In the data rows, 128 means zero.
Here are some points, each followed by its number:
[120 165 132 139 112 149 148 158  98 120 130 134 128 168 150 207] 0
[103 125 185 167  92 125 137 146 126 133 134 141 129 129 123 181] 1
[142 136 139 176  19 163 155  97  93 143 179 147  86 131 128 169] 2
[108 152 171 159 116 111 166 129 123 148  97 159 133 161 117 132] 3
[163 132 184 137 132 148 142 136  87 129 147 133 145 157 133 172] 4
[159 170 211 180 121 138 118 127  69 137 154 112 135 154 142 190] 5
[142 137  96 128 105 160 144 165 119 136  89 101 111 152 168 165] 6
[178 135 192 159 111 156 121 128  64 149 148 141 129 152 143 159] 7
[124 130 206 140  93 132 171 109 152 167  75 151 117 154  90 158] 8
[149 156 189 162 108 167 156 143  56 124 147 153 167 157 149 175] 9
[157 135 196 150 126 147 111 137  98 151 154 130 119 164 140 174] 10
[123 161 166 165  86 130 149 135  90 136 139 152 143 163 129 170] 11
[143 143 223 174  99 167 139  98  36 118 133 142 139 157 103 178] 12
[159 164 172 168 114 161 141 133  62  92 173 151 141 155 148 189] 13
[131 142 194 171  86 120 149 117 135 166 115 137 129 133 120 205] 14
[143 152 180 177 110 130 140 161  96 127 148 125 136 153 136 171] 15
[162 138 163 152 128 137 150 116  63 118 160 145 154 159 131 152] 16
[166 144 183 152  39 159 163  98  51 136 166 162 132 139 117 191] 17
[134 126 198 190  91 148 141 109 104 127 112 130 119 132 130 197] 18
[118 150 162 157  65 146 151 108 161 145 116 136 141 131 105 160] 19
[137 108 204 151 113 103 133 157 101 157 123 137 109 173 129 193] 20
[158 168 179 131  90 116 151 145 128 135 111 124 111 136 145 201] 21
[122 164 150 122  96 155 168 168 136 124 101 129 176 166 167 202] 22
[166 153 201 149 140 127 135 150  85 117 110 128 120 153 138 154] 23
[133 131 172 187  39 153 155 104 152 165 170 139 118 107 103 201] 24
[157 140 204 176 118 167 142 148 121 131 175 126 143 145 122 218] 25
[158 156 206 170  81  97 136 120 107 142 127 126 101 144 135 222] 26
[  0 140  51  78   0 131 217 110 255 206  26 189 130  66  40 186] 27
[145 140 140 126  97 161 125 156 122 115 106 132 108 135 163 190] 28
[109 146 148 120  91 143 161  99 156 145 117 140 139 139 116 165] 29
[131 147 201 174  99 131 129 130  95 114 116 126 114 156 167 164] 30
[143 141 200 186 137 142 142 111  91 126 133 134 114 149 143 182] 31
[180 163 178 131  71 190 161 117   0 102 143 181 183 148 117 137] 32
[146 121 172 152 117 137 134  97  57 119 146 142  97 143 118 177] 33
[120 139 146 128 107 148 143 179  98  76 127 147 139 145 156 198] 34
[141 117 194 149  83 159 157 113  84 121 146 142 150 162 127 195] 35
[128 140 212 142 135 148 138 132  80 146 137 136 131 149 138 150] 36
[159 153 206 152  94 161 172  96  54 144 158 132 163 144 132 163] 37
[160 145 133 128  78 167 163 222 114 110  65 113 138 126 183 193] 38
[123 125 181 157 114 146 149 126 113 143 116 120 113 164 128 157] 39
[143 123 180 161  99 136 142 167  79 134 139 118 138 153 142 169] 40
[129 158 189 201  79 165 145 135  76 133 156 133 127 133 150 171] 41
[ 50 136 133  87  47  82 188 126 192 184  89 147 106 117  82 168] 42
[ 61 140 185 124  60 151 158 108 153 164 105 143  93 119  96 193] 43
[118 146  66  99  72 167 156 241 145 107 101 109 176 102 189 183] 44
[  2 139 147 100   1 119 210 106 249 164  42 162 158 101  61 203] 45
[152 151 211 180 103 116 136 128  87 124 172 133 136 114 130 177] 46
[142 143 171 157  93 131 149 159 116 101 145 113 109 154 142 183] 47
[137 175 210 142 101 149 148 123 129 130 131 146 107 135 110 195] 48
[ 84 173  78 111  82 102 170 101 176 162  97 176 117 136  83 152] 49
[155 132 167 141  83 170 144 129  47 143 138 150 134 148 127 161] 50
[140 127 197 161 104 138 156 147 110 150 157 134 138 147 132 186] 51
[161 150 229 156  42 139 168 103  22 130 165 147 134 147 125 163] 52
[159 143 189 198 115 167 138 137  81 137 176 134 158 179 137 167] 53
[156 151 151 140  75 183 160 140 136 159 131 154 152 137 106 158] 54
[140 148 228 164 105 159 135 110  87 130 125 130 127 146 126 178] 55
[ 98 141 174 195  79 152 140 144 106 143 133 142 147 130 145 201] 56
[154 155 205 179  89 162 129 139 116 126 147 148 154 151 143 199] 57
[152 136 165 144 124 107 125 117  88 133 102 124 109 159 137 172] 58
[176 150 132 127  63 211 162 102   9 126 158 186 177 144 109 113] 59
[137 124 212 147 143 150 141 134  74 106 143 148 147 160 142 167] 60
[151 126 159 151 113 147 168 206  77 125  48 123 127 153 174 205] 61
[127 173 170 160  98 153 139 115 124 113 173 128 126 133 133 162] 62
[ 78 154 156 155  97 153 154 149 136 153 120 153 135 123 110 212] 63
[130 146 178 172 106 125 134 138  87 110 145 143  99 170 134 167] 64
[164 125 224 143 112 168 160 122  95 124 116 132 145 162 133 169] 65
[130 136 171 157  94 134 140 181  99 125 122 117 168 162 151 179] 66
[129 170 173 145  33  91 169  45 129 143 128 132 101 114 115 183] 67
[144 134 158 155 143 148 134 118  88 153 126 133  92 156 157 168] 68
[160 139 131 121  93 134 144 173 116 128 121 119 131 128 163 187] 69
[113 165  32  87  58 131 176 255 169 100 117 124 163 119 177 193] 70
[187 149 159 150  89 155 149 146  62 136 173 165 154 143 117 151] 71
[154 159 164 150  95 150 129 119  62 133 108 131 100 158 123 166] 72
[195 147 193 133 108 167 139 136  44 118 140 145 172 156 121 160] 73
[157 146 179 173 112 133 123 143  81 125 111 127 149 147 130 200] 74
[137 169 189 148 111 125 133 138 103 125 140 127 138 127 146 165] 75
[154 132 190 171  87 141 131 132  97 137 128 131 107 135 144 221] 76
[165 130 171 161 110 172 138 147  62 107 144 133 162 165 134 159] 77
[ 91 161 183 157  99 172 142 151 153 154  78 126  90 145 144 171] 78
[ 93  98 178 136 120 110 161 156 161 172 103 136 123 137 106 181] 79
[  0 155  54  24   0  53 246  88 255 191   1 189  93  76  23 151] 80
[152 138 169 178 103 128 142 130 100 142 132 136 118 156 113 150] 81
[ 84 116 182 113  31  94 167 102 154 149  80 141 110 128  77 170] 82
[137 136 194 138 124 110 126 143 117 154 149 138 125 172 131 185] 83
[137 142 150 179 118 166 139 139  59 133 168 133 139 155 145 155] 84
[127 171 162 112  52 110 148 107 157 141 114 154  90 129 113 191] 85
[124 142 134 142  94 152 138 160 112 131 119 121 117 135 153 198] 86
[153 108 181 147 109 154 147 164 117 115 132 120 118 144 144 179] 87
[ 69 146 149 138   0 129 175  42 160 163 126 146  82 105  99 198] 88
[222 160 124 136  27 233 174 108   0 114 182 211 187 119  97 104] 89
[129 131 161 148  92 121 166  98 107 158 128 159 100 131  98 149] 90
[139 156 163 148 107 186 118 125  92 112 186 157 168 155 125 180] 91
[137 152 152 134  66  99 154  74 119 149 104 163 119 148 112 173] 92
[ 43 147 165 126   5  98 201  75 204 151  63 158 125  94  66 169] 93
[154 153 151 142 123 194 135 125  78  88 158 160 125 134 136 176] 94
[111 149 102 116  83 167 154 215 160 103 107 118 157 117 175 199] 95
[162 123  99 160  73 132 170 122  73 124 118 167 127 135 136 109] 96
[144 141 168 165  75 135 144 101  77 143 132 124 110 136 124 170] 97
[186 136 162 148  65 158 139 124  34 150 105 132 168 139 119 179] 98
[137 173 174 131 121 144 151 152  81 160 107 112 154 160 156 166] 99
[162 166 200 153 134 137 157  92  77 113 132 136 118 154 122 158] 100
[ 97 160 164 165  44 158 147 154 168 151 141 131 111 126 125 191] 101
[144 143 151 176 101 136 150 128  48 129 124 132 124 156 119 191] 102
[182 148 155 150  59 171 157 119  21 114 160 169 129 136 147 145] 103
[125 137 166 180  29 140 140 104 100 114 142 150 129 144 122 219] 104
[156 135 196 168  55 145 145 112  98 125 149 140 134 134 127 169] 105
[142 154 184 196  96 150 132 126 111 118 124 127 166 145 126 206] 106
[ 89  97  72  68 102 130 180 253 164 132  38 106 165  88 187 205] 107
[ 12 153 121  14   0  65 237  66 238 199  75 173  83  85  45 183] 108
[122 160  87 119 108 159 152 183 159 116  98 122 117 122 165 218] 109
[114 148 201 196  92 145 125 150 144 154 123 132 112 154 140 169] 110
[156 137 214 161 121 163 134 124  75 126 112 109 139 158 134 175] 111
[161 143 144 169  62 175 144  97  29 141 135 156 114 134 136 170] 112
[141 125 150 156  99 135 151 143  90 135 113 106 120 147 149 199] 113
[ 73 145 177 133  74 123 159 108 129 145 137 137 124 146 108 188] 114
[123 157 101 117   0 112 186  44 190 156 109 149  98 126  96 174] 115
[178 154 199 128 100 171 122 125  30 118 135 136 136 151 125 176] 116
[139 127 111 153  73 162 142 168 122 113 150 119 148 134 166 170] 117
[116 139 146 172 102 119 148 134 116 128 177 134 138 136 127 195] 118
[137 130 161 119 124 142 130 189 108 123  92 132 141 147 166 201] 119
[184 106 185 152  76 156 141 121  59 149 125 141 142 148 125 149] 120
[  0 115 180  82   1 105 213 103 216 213  39 149 111 106  73 210] 121
[117 156 171 177  86 133 137 140 101 117 117 154 106 148 106 180] 122
[ 33 157  95  64   0  49 220  23 236 138  35 182 106  96  73 179] 123
[ 57 107 185 143  92 150 161 163 166 149  90 159 151 113 112 208] 124
[172 113 171 148  83 161 155 125  68 136 148 150 136 132 113 169] 125
[144 130 189 148 100 120 130 115  62 134 134 125 130 147 146 169] 126
[ 64 155 157 139  29 126 184  96 180 170 123 154 147 134  93 178] 127
[120 163 130 164 120 175 141 124 132  89 182 124 128 136 147 201] 128
[157 161 151 129  85 105 154  90 132 143 104 140 114 163  90 168] 129
[135 156  75 105  67 201 148 234 114 117  92 121 127 106 181 187] 130
[165 151 188 174  98 183 137 119  66 135 108 134 140 160 137 165] 131
[162 150 231 186  76 123 145 126  29 136 138 126 109 148 140 168] 132
[135 141 144 144 122 175 139 172  79 129 131 124 116 128 137 184] 133
[144 154 178 172  90 178 158  99  65 143 115 152  96 143 130 155] 134
[167 134 209 182  73 171 153  97  98 154 159 161 136 108 124 189] 135
[151 189 173 175 128 186 142 116  74 118 126 148 123 146 131 194] 136
[190 144 171 165 102 153 162 130  83 115 133 116 148 150 126 146] 137
[150 126 175 184  64 129 137 159 118 114  86 115 123 147 137 206] 138
[151 162 167 165  80 167 136 144  70 135 150 157 137 154 132 164] 139
[162 130 136 158 131 139 135 161  98 146 117 122 125 142 144 175] 140
[186 130 182 167  78 144 126 114  56 135 165 126 166 141 123 180] 141
[163 160 173 133  89 205 150 108  28 137 165 169 183 150 113 139] 142
[178 127 189 155  89 165 161 131  90 112 136 132 143 141 130 170] 143
[135 182 179 167  65 125 160 111 159 136 117 151 138 144 123 165] 144
[147 144 157 156 110 131 133 139 103 140 168 117 142 149 147 185] 145
[139 184 176 153  98 112 158 122 130 147  85 146 108 150 122 203] 146
[103 173 136 116  66 102 146  95 143 126  93 173 128 136 105 139] 147
[143 178 188 151  69 140 147  86  76 137 138 153 126 153 104 154] 148
[108 128 170 129 105  96 179 107 123 158 113 127 106 156 121 154] 149
[107 164 195 166  31 118 158  94  94 133 124 138 120 136 114 204] 150
[156 177 125 135  46 193 149 112  66 145 157 190 149 143  94 141] 151
[163 123 170 186  78 150 145 126 120 144 132 116 144 141 142 194] 152
[ 51 164  86  69   0  69 195   0 232 148 103 195  86  91  57 167] 153
[170 128 214 157 137 159 155 105  73 137 161 125 112 152 135 166] 154
[140 153 182 182  15 147 142 109 108 128 140 154 124 112 128 169] 155
[170 168 201 162  62 193 160 117  57 133 154 163 149 140 113 156] 156
[ 94 150  45 108  87 107 156 212 144 113 139 144 144 130 176 223] 157
[160 150 207 187  54 126 156  87 112 119 111 147 130 138 127 210] 158
[186 122 209 162 115 168 133 126  79 147 152 146 119 168 134 157] 159
[192 133 152 153  59 203 167 108  34 128 157 174 144 146 113 144] 160
[ 14 156 119  64   0  80 225  68 245 156  76 179  79  97  57 187] 161
[176 139 203 171 115 163 145 134  71 142 122 132 126 161 127 187] 162
[149 135 191 153  45 140 136 112  27 135 119 149 117 142 117 165] 163
[ 93 167 188 152  73 107 169  81 103 162 103 151 107 134 107 154] 164
[121 144 163 172  74 157 141 107 106 142 138 131 102 144 143 178] 165
[ 50 155  95  94   0  55 216   0 224 154  83 186  40  83  54 191] 166
Which two points above are nearest to each new point by angle? Their numbers follow each, nearest first.
[125 128 237 162  83 122 145 139 131 152 154 129 115 148 132 188] -> 51 1
[114 152 178 125 103 146 141 192 116 150 102 126 126 149 142 192] -> 119 86
[135 128 112  92  77 152 143 228  92 120  35 111 115 125 171 204] -> 38 130
[131 126 128 117 117 176 136 163  89 111 165 149 191 159 168 176] -> 91 34
[147 141 170 170 113 183 153 149 118  95 150 109 136 147 142 185] -> 25 87
[138 132 190 189  72 147 167 123 102 153 106 123 132 132 119 182] -> 18 152
[ 77 136 166 201  49 153 160 156 154 149 101 145 114 129 113 200] -> 101 63
[152 155 183 150  69 145 149 108  63 118 139 143 145 139 127 138] -> 52 156
[159 159 173 152 109 146 125 162  79 112 152 142 126 158 165 167] -> 13 15
[160 143 166 166 106 170 148 146  83 151 122 140 142 147 144 203] -> 162 74
[121 132 193 138 113 124 127 135 106 149  95 129 114 155 125 176] -> 20 39
[151 145 193 145  77 145 166 119  45 129 103 148 127 141 129 168] -> 163 52
[164 145 159 154  92 127 139 138  91 140 115 134 145 136 136 176] -> 74 98
[175 156 195 173  26 184 160  89  43 149 128 151 153 115 125 153] -> 156 17
[165 132 175 149  90 140 134 120 118 145 129 173 142 134 128 184] -> 135 57
[114 147 199 197  94 155 138 114 131 131 154 110 114 129 137 195] -> 18 165
[123 121 194 186  80 158 153 105 142 136  82 149 120 132 136 218] -> 18 14
[153 158 200 146  80 145 142 142  71 134 124 136 150 150 126 197] -> 74 162
[121 150 156 167 122 134 151 115 120 166 113 146 130 134 134 169] -> 14 146
[165 118 167 147  61 159 158 138  80 169 142 152 148 120  97 175] -> 125 17
[153 140 152 163 125 173 141 121  70 106 175 139 133 150 128 172] -> 13 94
[169 158 182 162  70 149 163 117  18 122 167 173 146 138 130 134] -> 103 52
[155 146 180 152 141 155 127 127  65 129 157 134 135 171 127 162] -> 4 16
[145 142 203 163  91 152 131 140  98 139 123 113 137 155 164 208] -> 76 57
[183 118 182 167  87 135 135 138  55 129 149 116 163 165 137 177] -> 141 77
[157 188 198 179  63 123 152 114  91 119 146 162 153 149 128 183] -> 11 105
[112 172 192 177 100 140 133 139 134 143 145 130 128 148 146 194] -> 110 57
[136 166 174 186  85 138 144 133 125 118 123 141 138 140 136 188] -> 106 57
[154 188 233 167 104 137 130 112 117 102 160 128 121 149 145 182] -> 75 62
[143 151 241 168  65 134 157 107  68 130 141 147  64 160 126 178] -> 132 97
[154 183 168 149  94 159 144 122 111 120 186 151 130 168 129 158] -> 62 91
[ 96 128 171 178  80 177 132 121 171 156 121 141 108 108 124 200] -> 101 24
[150 163 212 160 112 129 134 141  47 132 145 141  90 154 138 186] -> 132 64
[196 127 169 113  94 167 171 152  67 126 158 166 152 137 115 141] -> 71 73
[126 180 134 105  42 116 178  53 175 155 136 167  98 127  90 158] -> 115 153
[184 151 175 159 106 164 130 136  65 147 144 137 137 163 128 151] -> 7 159
[100 140 150 147  80 139 165  84 117 153 131 143 102 153 100 189] -> 114 88
[123 158 226 171  88 171 142 132  69 138 105 140 137 135 143 191] -> 55 111
[152 130 210 151 140 146 129 136  79 150 146 116 134 141 143 161] -> 36 10
[171 131 130 161  43 144 150 111 105 127 158 158 143 120 109 213] -> 104 17
[148 152 213 165  61 159 147 129  94 128 156 143 134 122 129 196] -> 105 135
[148 151 220 149 104 143 141 111  57 142 164 136 159 154 139 159] -> 37 52
[130 147 125 104  84 162 156 220 158 105  96 125 153 118 171 222] -> 95 109
[149 108 234 171  81 145 130 103  71 139 145 128 133 154 153 178] -> 126 55
[142 135 156 167  65 117 156  94  89 112 137 117 130 149 130 220] -> 104 158
[131 160 175 154 124 121 132 158 138 173 121 132 120 142 113 180] -> 14 83
[156 149 209 192  37 138 123  75  48 134 156 139 105 119 118 172] -> 97 105
[102 146 163 143  53 133 152  98 152 137 113 130 107 116 132 196] -> 88 43
[128 132 164 153  97 151 150 132 103 109 151 160 144 143 125 173] -> 35 9
[154 143 192 159  86 142 134 126  79 121 182 133 135 119 121 166] -> 46 105
[143 148 180 217  19 142 153  64 100 132 135 146 128  91 137 191] -> 155 158
[ 64 152 132 158  62 124 174 107 176 170 105 146 113 111 107 190] -> 127 93
[146 145 168 148  59 143 135 118  47 150 182 141 110 120 136 197] -> 17 97
[140 135 164 159 117 143 141 155 109 124  86 129 124 149 166 189] -> 61 119
[ 28 146 125 100  11 101 193  88 204 153 102 169  83 108  82 169] -> 161 108
[ 87 143 191 147  72 106 163 118 150 146 117 133 132 145 116 174] -> 114 127
[182 180 162 155  45 182 168 120  26 128 111 170 168 122 111 124] -> 32 59
[171 133 214 169 102 149 150  96  70 141 164 140 148 146 139 180] -> 37 154
[164 139 193 160 108 140 123 132  43 138 151 144 142 134 144 155] -> 7 132
[139 166 118 132  80 173 164 179 144 126  82 113 123 128 162 184] -> 38 109
[133 173 210 187 120 167 129 161 136 135 120 126 117 170 142 155] -> 110 57
[162 129 203 164  91 143 143 129  78 108 137 120 140 141 131 180] -> 143 111
[159 133 163 157 114 164 140 128  68  93 162 149 181 157 131 138] -> 77 16
[ 90 144 156 158 111 134 163 143 161 155 109 153 119 131  77 200] -> 63 124
[167 156 154 165  38 138 172  65  51 152 137 136 120 121 125 181] -> 97 17
[  0 136 110 105   0 118 210  72 223 159  85 169  88  65  85 218] -> 161 45
[133 167 160 155  93 139 142 146 138 124 146 122 149 134 152 175] -> 57 75
[173 138 146 115 112 152 130 192 106 116 120 120 108 137 166 187] -> 69 28
[168 122 157 105 116 110 131 168 120 119  83 119 160 129 156 175] -> 119 69
[143 141 195 133 133 102 148 110 145 135 106 137 100 148 107 163] -> 8 146
[162 147 177 178  84 141 129 141  99 139 159 135 123 143 118 145] -> 81 105
[178 138 210 150 141 101 139 134  87 124 134 125 116 142 125 181] -> 23 5
[165 131 125 166  83 165 138 160 139 123 120 126  92 113 139 164] -> 28 86
[146 142 174 149 120 154 136 182 102 131 107 129 127 142 154 203] -> 119 61
[145 155 212 162 127 129 137 152 102 138 136 118 143 119 145 168] -> 75 5
[119 171 173 180   0 152 150  79 124 149 152 159  86 106 133 216] -> 155 165
[161 167 176 180 107 117 158 137 117 104 167 112 157 155 142 217] -> 145 15
[ 86 169 141 180  59 133 172 137 187 149 128 131 115 100 126 187] -> 101 127
[116 135 198 143 101 138 157 129  97 147  92 130 137 153 121 188] -> 39 55
[140 128 111 110 103 145 146 206 101 108 176 137 155 144 178 172] -> 117 34
[186 142 216 155  99 176 158 138  28 103 151 153 115 149 134 174] -> 116 143
[135 138 191 151 110 125 128 141 141 123 175 139 117 175 139 160] -> 83 10
[150 134 183 171  89 158 144 163 106 124 126 152 134 131 126 177] -> 57 143
[143 157 220 155  84 146 148 128 108 106 124 132 140 141 142 169] -> 55 75
[146 132 128 147 124 125 150 174  79 121 141 116 140 141 151 180] -> 140 40
[165 160 236 156  96 134 127 120 110 107 142 129 128 154 135 175] -> 55 75
[206 141 158 149 105 171 153 131  57 158 179 149 152 141 140 163] -> 71 7
[170 137 185 168  69 155 151  94  88 160 142 155 149 129 124 176] -> 135 17
[ 46 160 161 143  17 140 170  88 172 144 113 166 123 118  97 190] -> 127 88
[135 165 147 126  75 101 168  77 149 147 121 165 121 138 112 155] -> 92 67
[135 149 167 137  92 166 113 154  35 126 215 132 152 172 141 160] -> 84 91
[108 152 165 166   3 128 162  91 168 139 127 126 101 116 128 201] -> 88 19
[159 132 212 186  96 130 138 115 135 177 127 138 130 152 124 175] -> 14 81
[123 143 178 172 126 142 139 107 116 153 157 137 117 155 118 180] -> 31 51
[194 107 151 179  21 198 169  73  28  97 162 167 145 133  90 147] -> 160 103
[ 59 124 156 101  82 142 162 129 149 185  74 145 116 118 104 199] -> 121 43
[ 90 138 212 167 104 175 148 124 111 135  94 128 131 147 132 220] -> 18 39
[144 145 161 143 132 147 136 174 109 144  96 143 107 141 156 206] -> 119 61
[175 127 150 144  32 203 161 107  67 127 145 160 157 131  96 172] -> 160 17
[128 118 169 167  71 146 154 129 127 158 164 149  96 141 110 206] -> 24 165
[140 152 100 139  92 144 144 171 177 137 131 128 128 133 128 186] -> 109 95
[166 142  95 188   0 202 174  66  18 164 173 173 133 115 103 177] -> 112 151
[ 59 141 171 155 101 163 152 173 127 177 135 129 120 152 128 195] -> 63 56
[113 165 171 140  98 164 174 110 162 159 129 127 115 125 121 188] -> 29 43
[169 131 138 178  91 159 145 112  76 126 130 128 123 157 143 161] -> 112 131
[112 129 187 165  88 109 150 120 152 127  83 149 121 132 106 189] -> 14 8
[170 151 184 153 116 113 123 167  85 129  88 117 136 156 130 181] -> 74 23
[120 134 195 180  97 133 132 124  98 133 129 123  97 147 121 183] -> 18 76
[141 171 148 131 107 142 133 148 147 100 162 122 134 141 168 193] -> 128 47
[125 145 203 180 104 144 147 116 114 142 116 149 112 146 127 175] -> 18 55
[156 125 200 124  82 164 152 144  21 147 125 154 128 162 111 144] -> 50 120
[168 159 212 151 123 153 122 137  82 115 163 141 166 174 148 197] -> 4 5
[ 67 131 133 140  11  92 182  51 182 162 131 168 103  86  89 203] -> 88 166
[ 85 111 192 162  77 145 170 134 155 142 109 156 123 119 113 201] -> 124 1
[110 154 211 163  62 156 156 112 123 145 107 150 113 139 133 171] -> 150 165
[166 127 190 156  78 164 136 127  49 109 138 156 150 141 140 163] -> 50 125
[108 158 172 112  67  86 153  95 131 154 110 160  97 124 117 172] -> 85 92
[102 141 114 113  81 172 147 213 166 107 124 126 142 151 182 203] -> 95 109
[147 125 163 138  96 156 161 174 152 131  81 124 146 113 132 203] -> 38 138
[145 171 170 166 104 136 124 101  91 156 149 143 138 138 132 193] -> 5 57
[136 155 182 178  87 149 153 154 109 165 117 136 135 145 140 193] -> 56 51
[174 137 157 170  11 158 131 110  31 160 154 136 136 112 102 211] -> 17 112
[184 185 139 141  72 189 160 131   0 114 135 171 194 166 113 133] -> 32 59
[159 157 186 150  94 155 155 120  76 165 119 125 122 157 126 180] -> 162 131
[212 173  71 124   0 216 168  93   0 100 192 224 178 100  85 111] -> 89 59
[139 132 143 143 126 124 139 123  99 150  95 145 117 187 109 161] -> 58 72
[164 161 169 164  95 172 147 140  68 145 161 138 133 158 115 156] -> 139 156
[128 114 152 134  70 160 147 164 111 138 110 122 111 133 148 178] -> 86 28
[128 173 154 175 111 174 142 156 111 157 131 161 142 152 124 172] -> 139 11
[155 148 175 159  86 156 130 109  62 128 135 133 133 152 120 176] -> 12 131
[128 170 182 154 128 178 153 156 109  94 148 126 136 147 157 191] -> 13 136
[172 138 211 158  95 128 120 145 105 108 131 141 129 172 149 198] -> 57 76
[145 157 176 166  98 135 143 134 110 154  78 124 125 166 138 170] -> 146 39
[139 129 106 157  88 136 143 151 128 143 143 128 149 136 160 191] -> 117 86
[171 127 139 123 136 149 132 155 110 120 141 134 151 138 136 189] -> 4 140
[111 125 193 162 111 126 149 143 117 136 125 129 104 167 126 178] -> 39 20
[181 170 169 161  72 157 156 109  57 146 160 166 134 152  95 191] -> 17 156
[154 139 174 194 101 141 139 132  92 146 108 128 142 151 144 200] -> 74 106
[168 144 183 144  99 148 155 106  58 131 138 145 119 145 120 154] -> 52 50
[192 168 171 123  37 175 167 113   0 138  98 202 154 133 105 129] -> 32 59
[129 142 182 163  80 160 150 107 112 143 136 134 102 137 138 183] -> 165 18
[ 70 156 166 215   0 175 153  63 210 172 162 151 108  79 106 244] -> 24 88
[196 164 223 163  94 168 139 125  64 138 154 138 117 144 136 179] -> 7 162
[134 148 155 183  51 164 135 106  91 139 174 143 141 123 134 207] -> 104 17
[183 160 188 143  83 148 156  92  39 137  94 152 104 160 128 158] -> 72 134
[140 138 161 145 105 151 130 180 119 154 146 117 125 145 146 167] -> 40 15
[109 124  65  59  87 107 153 242 158  84  58 101 161  91 192 215] -> 107 44
[159 148 154 168  45 166 143 108  61 137 161 155 158 118 133 188] -> 17 112
[157 144 158 183  88 182 149 131  62 139 112 150  85 146 126 167] -> 134 72
[138 136 173 164 109 138 133 148  99 123 152 123 126 160 139 170] -> 15 40
[143 156 197 179  85 169 149 134 128  97 158 112 159 157 135 177] -> 57 106
[137 170 146 127  83 165 147 167  95 133 153 118  97 131 168 192] -> 86 133
[129 140 187 157  79 197 132 130  87 123 160 144 124 140 118 143] -> 156 139
[  0 119 165 117   0 100 214  49 197 159  29 161 119  90  61 191] -> 93 121
[130 144 168 158  29 135 163  85  43 147 142 154 142 125 110 177] -> 17 163
[138 140 172 182  42 167 143  92  92 130 124 146  89 127 133 175] -> 165 155
[112 141 213 166  42 141 150  81 128 152 117 133  88 140 115 183] -> 150 165
[110 154 205 157 104 147 128 157 131 161 122 149 104 148 128 181] -> 110 48
[133 121 159 177  96 124 128 127 111 137 134 151 154 143 117 163] -> 106 56
[136 157 186 157  90 129 145 151 131 148 120 132 130 134 170 182] -> 21 75
[176 163 146 153  91 174 145 137  55 130 148 134 135 155 135 185] -> 139 50
[125 139 176 154 118 163 140 148  86 157  69 118 128 151 136 190] -> 61 113
[165 148 203 171  65 176 155 108  51 130 180 153 138 112 112 153] -> 156 52
[164 145 214 181  65 118 139 109 101 138 118 140 112 111 138 192] -> 158 26
[146 161 126 139  78 120 145 113  88 133 100 155 123 147 121 163] -> 92 72
[151 104 189 173 119  99 142 134  79 156 110 121 113 152 130 181] -> 20 58
[101 149 154 164  59 137 148 153 134 159 129 119 128 144 133 210] -> 101 56
[166 134 214 167 103 162 127 136  68 138 134 118 108 141 125 186] -> 162 111
[159 118 168 131 116 175 141 106  70 141 172 118 128 132 150 168] -> 154 7
[123 134 163 179  84 157 151 105 104 146 135 154 134 127 121 168] -> 135 165
[166 142 159 155  90 203 150 108  56 115 169 156 118 169 130 168] -> 160 50
[170 148 142 141 110 176 140 120  43 134 146 153 120 160 128 173] -> 50 112
[138 164 227 150  73 115 138 135 116 128 132 154 111 152 123 172] -> 48 26
[163 134 182 135 102 141 148 161  96 120 140 116 148 138 148 177] -> 40 143
[ 89 174  97  84  11 104 189  53 178 160  43 154 122 120  73 158] -> 123 115
[114 157 149 149  64 107 149 127  97 143 150 140 123 121 135 179] -> 150 104
[ 86 172 208  86 105 128 158 114 101 165  93 152 119 157 118 167] -> 164 114
[176 165 200 152 125 155 138 132  21 152 161 148 106 147 133 178] -> 7 116
[167 153 186 144 132 142 129 140  70  99 180 146 170 150 147 172] -> 13 16
[137 164 176 151 100 166 136 140 112 127 154 138 146 146 141 181] -> 57 25
[160 158 213 154  80 129 162 110  73 121 118 146  86 137 117 145] -> 132 52
[110 128 165 160  96 136 142 120 115 147 117 122 143 138 137 182] -> 56 14
[156 135 113 121  66 165 143 166 105 133 130 121 151 143 173 164] -> 117 69
[148 135 189 190  78 152 153 125  86 163 122 118 152 163 101 165] -> 81 162
[127 156 161 151 106 164 130 124 100  93 149 137 156 184 162 178] -> 13 91
[151 132 182 152  91 130 128 136 111 133  96 134 161 161 127 204] -> 74 106
[130 186 148 140  84 102 160 117 150 150 101 161  95 159  84 166] -> 129 85
[225 146 146 166  91 192 178  93  39 142 112 172 169 141 115 146] -> 160 32
[187 151 167 144  87 153 161 137  79 111 133 144 150 148 132 142] -> 137 73
[135 167 192 156 103 154 149 167  90 144 136 116 124 150 153 186] -> 15 40
[161 163 166 162  72 165 164 125  76 135 136 160 173 153 131 157] -> 156 139
[ 88 142 155 145  38 137 141 118 114 152  97 148  85 123 111 182] -> 43 88
[181 136 187 193 106 152 124 126  74 126 151 124 149 165 135 159] -> 53 7
[158 168 196 142  79 149 147 107 115 145 132 143 128 134 123 176] -> 48 105
[117 162 178 154  95 157 149 191 152 129 126 140 139 140 132 176] -> 101 110
